rotation steps, each row followed by its count of steps
The counts run from 0 to 696.
[ 12  -3  33  -1 -22 -29   3  12 -10 -38 -57 -14  -5  21  25  20  12   5
  -1  70  -3 -56 -20  40  33  36   2   0 -12 -16 -12  18 -14   6 -46 -11
  -4 -10  11   8   2  -8  13  17   9   4   2 -16] -> 53
[-10   1   0  29 -28 -28 -12  30  17  -4 -14 -59 -23   1  26  -7  23 -23
 -24  41  30  32 -37  27  10  -5  34 -16  17  -7   9  -1  16   9 -32   4
  -5  16 -28   1   6  -2  34  19  15 -58 -13  -4] -> 10
[ -3   7  14  -2 -12 -35   6  33  16 -27 -54 -10  -1  16  14   0 -21  17
   4  38  19 -16  22  34  31  -1  17 -28 -50  12  17 -20 -23 -10 -56 -12
  36  32   2  34   1 -12   9   9  16 -19 -32   5] -> 272
[ -1  26  33   9  15  20  30  -9 -23  15  25  -4  10  10  14  14 -21  -1
  -2  -3 -18  50  25  -4  21 -19 -20  38  69 -21  16  69  19  -4  -8 -19
  -7  -6  28 -14 -28 -11  -5  23  12 -15  22 -31] -> 366
[-25  30  26  11   9  20   4 -10   7  40  28  -4  -8  23  31  -3 -30   0
  15  -2  -2  37  33 -27 -15 -28  -7   6 -15   7   4   0 -14 -33 -25 -41
   9   4  10 -54  -5  11   3  67  30 -39  -7  17] -> 615
[-13  56  12 -50  29  -2  53 -12  -1   4  17  12  24  -6 -20  20 -28  31
  17  10  -6  28  58   9  24   4 -10  -1 -14  -6  25 -26  -6  -1 -21 -18
   6  -7  48  17  -7 -26 -11  44   7  15  -4 -29] -> 122
[ -3  10   5  -2  34 -23  29 -27   2  -9 -16   1  14   4 -24  50   8 -13
   2 -35  17  58  40 -40 -29  -1 -20 -39   4  11  10 -17 -19  10 -17 -35
 -14   7  48 -40   7  -4   8  37  -8  10   7 -23] -> 133
[ -9  16 -15  13   0 -28  28 -17 -10  31  14 -21  29  23 -12  14 -14  -2
  12 -61   6  64  52 -49 -14 -28 -15 -30  13  -3  -3  16  -2 -12   4 -12
   6  27  18 -26  14   0   3  38  10 -12  25 -12] -> 149
[ -7   6  10  32  -3   0 -24  41   2 -30  10 -10  34  46  41   9  -9 -31
   3  20   4  -8 -41  46  21  11  30  23 -16 -38  15  -1   8  37  -5 -43
 -40  10   1  24  -4  12  21  16 -16 -18 -21  13] -> 237
[ 11  32  32   6 -33  33  13 -28 -35  14 -38   5  30  -4  23 -12 -16  13
 -17  26 -32  20  20  16  28 -20  24 -17 -12 -18  -6  46   3 -13 -17 -46
 -17  -7  15   9 -49 -19  -1  38   8  32  15 -36] -> 580
[ -1 -10  16  42  -6 -20 -53  14   1 -28  -3  -5  40  48  63   1  -1 -40
  17 -20  -6   9 -34  25 -33  -3  13  30 -32 -20  15  20 -10  21  -7 -34
  -5  11 -16   0   8  26  22  -2 -17 -12  -6  23] -> 235
[ -8  13   7   8   3 -29 -33  21  31  11  21  -2  20  65  19  39 -28  -6
   5  14   2 -14  12  13 -21  10  15   8 -51 -13   2 -45  -4  -1 -15   0
 -35  15 -23  33  -7 -22  22  52 -20 -25 -17  11] -> 456
[  0  21  22  -9   4  -5 -18  33  31 -29 -49   8  14  19  40 -13  -6 -11
  14  60  22 -13  -6  33   2  36  43   2 -38   4  19 -31  -6   9 -45 -11
   4   2  10  49 -10  -8  -2   6  19 -31 -25  16] -> 259
[-22   3 -22  -5  -6 -10  25  12 -16  12  44 -17  40 -10   7   6  35  -2
 -29   6  19  15   4  17 -14  34  23   3  19 -18   1  21  59  28   9   9
 -38 -29  -7  -9 -40 -11   4  53   6  -4  57 -19] -> 181
[ 33  26   7   9 -16   1  12  -8 -36 -16  -5 -23   2 -17  10 -25  -4  -4
   6 -24 -30  76  12   4   4 -14 -35 -39  39 -23  13  35  -9  -1   5 -12
  37 -13  25  -8  -6 -20  11  10  -1  -2  47 -51] -> 359
[  9 -13  17  -8 -38 -46 -27  17 -28 -31 -35  -1 -17  48  16  14  14 -12
 -27 -25  15 -24  -4  46  -1  20  16  17 -34 -23  -7  27 -29   3 -41   5
   4 -34  18  -3   6  17  12   0 -15  19  33  -8] -> 47
[ -1 -18  18   0   6 -13  -5  -5 -15 -32 -63   5 -28  34   7  19  -1  11
   8  51  -3 -41   1   3  30 -11 -16 -16 -14 -14 -17  30 -29  14 -53 -41
   0   7   4   5   8  -4  21  29   2 -13 -46 -26] -> 70
[-33  12  21 -16  55   4   6 -36 -26  -7 -38  47   9  -8 -25  -9 -16 -10
  19  20   6  26  -5  33 -19   4  -5   9   3   7 -12  33 -22  29 -23 -60
  24  -9   5  27  -8   4 -16  15 -15  20  -9 -46] -> 99
[-18  11 -23   8 -14 -32   1 -30   5  18  10 -57  35   0  11  10  42  -7
   0 -21 -27  52  10  -7 -44   5   8 -12   4 -15 -15  37  34 -14  27   0
  12  16 -36  -5 -10   4  24  28  18  10  49 -41] -> 171
[  4  16  23  -1   1  27  -7 -28  -5 -12  20  -6  -5  12  35  10  11  -5
 -15  -2 -14  36   2 -15 -10   5  -1 -32 -23 -14  23 -34 -25  13  -6 -63
 -15 -17  43 -55   3   9  12  68 -10  17  11 -20] -> 604
[-18  13  22  31   0 -25 -10  10  17  31  19   9  43  16  40  -7 -47   0
  18  17 -13 -35   0  36 -46  35   1  18 -41   5 -11 -23  22   2 -12  -2
  -6  10 -25  28 -10 -14 -32  54  -4 -25  16   5] -> 448
[-10  40  20 -36  40 -21  35 -38  -7 -15  12  30  41  10  -9  27 -19   2
  26 -13  -6  47  55  -6 -16  11 -17  11  -1   6  24 -19 -25  -1 -23 -37
  18 -20  52   1  -6 -16 -21  22  -5  22  11   0] -> 119
[ -3  -2 -27   2   8  -4  11   7   9  16  30 -21  39  28   2  31  36 -15
 -31   9   3  47   6 -15  -4  18  32   5  38 -29  -6  11  48  13  26  -6
 -41 -22  -8   7 -46 -18  15  34   5 -12  49 -20] -> 177
[ -6  31 -19  24 -10 -18  50   1  -5  24  21 -46  40   1 -17  14 -11   7
  20 -20  -4  44  33 -29  24 -24  -2 -47  28 -16  -9   3  18  -6  10 -16
  -7  36  15  -1   5 -21  10  46  21 -21  16 -26] -> 152
[  2  17   1 -25  -2 -19  30 -32 -47  -3  -6  -5 -12 -35   7 -31 -10  19
   9  -7   2  52  32   1 -15 -21 -45 -21  43   9  15  40  -6  -1 -37   5
  49 -27   5 -10 -19 -22 -10  15   3 -15  38 -29] -> 346
[ -3 -20  16  17  28 -36   6  17  -3 -20 -31  26   3  29  -8  28 -36 -20
  -8  24  49 -12   4  15  48  15  17 -17   9  17   3 -33 -31   9 -55 -30
   6   7  29  24   8 -16 -20  13  -1 -30 -20  17] -> 280
[-22  10 -14   3  20 -50  21  41   2 -15  11 -17  -9  -3 -10 -11 -32   7
  12  18  34  18  -1  58  28  -9   5  -2   4   3  28 -20   8  19 -32  23
  24  18 -20  59  -1 -21   8   1 -13 -39 -20   5] -> 490
[-18  20  -4  -5  26  -6  30 -11  19  39   8  -9  -3   9  -1   8 -25  13
  17 -23   1  56  61 -44 -12 -16 -23 -21  38   6   7  12  11 -15 -26   9
  23  27  15  -8  -5 -21 -24  43  30 -42   7 -37] -> 144
[ -9  -4   9 -16  19 -23  20 -32 -36 -12   6 -18 -27  -5  -3  19   4   4
 -18 -28 -10  65  37  -6  -6 -44 -41  -3  36   6  23  64  -9  -9 -21 -19
  25  -2   2 -43 -17  -3  23  12  -5  13  20 -29] -> 351
[-14  28  31 -25  -4  51   8 -18 -22  15  14  12  -5 -10  23 -12 -13  15
 -31   5  -1  12   8  27  12   9  17  -7 -24 -16  16  -9  -1  14 -39 -38
 -21 -26  45 -20 -34  -6 -17  65  -1  27  22 -48] -> 592
[ -9 -24   2   4  40 -60   0  18  46 -21   9 -14 -22  29   6  26  23   1
  -3   6   7 -12   7   6 -63  48 -36  11  -1   4   2  -3  10  12 -17  31
  27 -12 -26 -14   5  -2   2  36   3 -34  35 -13] -> 672
[ -6  48   5 -25 -27  36  21  16   4   8  29 -22  30   7  39 -27  16  18
  23  -2 -21   7  25  -8  -9  15   0  21 -12 -47  12  33  26  -2  -1  -5
  10  -5  27 -19  -4  12  -9  47  40  -7  27 -40] -> 388
[  5  22   9  26  10 -48  40  35  16 -12   2 -42  16  19 -23  44  15  -9
  -9  28  14 -22  11  24 -18  53  -7 -17 -12  -9 -13 -27  19   3  -4   8
 -36  -4  -1   0   2 -13  28  59  -2 -20  34   6] -> 665
[-27 -19 -22 -28 -14 -19  32 -16 -53 -25 -19  -3   5 -27   7 -22  20  14
  -3  10  28 -18  -7   5  55 -13   0 -18  36 -11   9  41   5  42 -38 -23
   8   4  28 -14  -4  -7 -17  18  20  -1   3 -44] -> 549
[-12 -11   3  27 -21 -41  -9  33  -6  -3   9 -32   6  26  38  -4   3 -34
 -12  24  40  29 -25  16  29   2  28  21  52  -7  10  12  11  -2 -34  -5
  -6  -4 -14  -5   0   4  16   9  15 -70   3  36] -> 15
[  3   6  16  36  -9 -18 -30  18  10  14  25  18  53  42  28  -3 -36 -16
   4 -13 -16  -9  -2  22 -34  48   7  -2 -34  -8 -17 -39  -2   9   3 -13
  -8  -9  -8  35  -6 -13 -22  51 -20 -24  35  14] -> 444
[-13 -25 -11 -37 -16   3  -9 -15 -25  -3 -25   2 -10  31  38 -22   2  21
   7   1  -2  22  33 -25  46 -50   3  -1  19 -15   7  62  -5 -12 -30 -16
  48   6  -1   8 -28 -17  -1   4  34 -15  -9 -30] -> 555
[ 13  26  13  -9  22 -23  29 -28   5  -1 -22   7  20  15 -10  39   1  -7
  14 -32   2  74  61 -51 -35  -9 -20 -35   3  14  14  -5 -26 -16 -21 -21
  10   6  33 -23   0 -16  -2  24   5   4  10  -7] -> 132
[-21   8 -21  24  14 -11  34 -22  10  15   8 -52  19 -21 -17   5  22  -5
   2   8  -6  59   5 -11  -3   4  -6 -51  40 -17 -10   3  31  17  24 -25
   7  36   0  -9  15  -4   7  45  15  -1  22 -63] -> 155
[-35 -22  -3   0  21  32 -10  25  31 -14   3  -6   0   0  37 -27  39  -3
 -17   2  11  18  -2 -23 -34  28  11  -4 -26  -6   1  23  17  13  -2 -32
  30 -13  -8 -41 -19  33 -16  67  34 -14  25 -27] -> 407
[-18  44  12 -40  23   6  22 -14 -17  -9 -20  16   0   0 -48  14  -8   7
   1  -5  -3  37  24  44   9 -19  10 -15 -40 -15  -2  -7 -24  14  -8 -46
  -3  -7  23  39   2  -8  15  28 -28  50  -7 -54] -> 108
[-12  -3   7 -23 -14  35  -3 -10 -42  12   3  21  -2  15   5  -9 -17  11
 -49 -18  -4  20  19  28  48 -35  36  -4  -7 -28   2  39  -1  11 -16 -45
 -13 -23  13   2 -43  -8  -5  35  -4  35  13 -51] -> 575
[-11 -10  15  -9  -6  30  15 -27 -38  -9 -23   8  31 -11  28 -21  -7   9
  -1  49 -21  19   2   9  56 -12   8  -8  40 -10  -6  60  11   7 -18 -56
  17  -4   5  17 -45 -18 -16  19  18   6   6 -36] -> 567
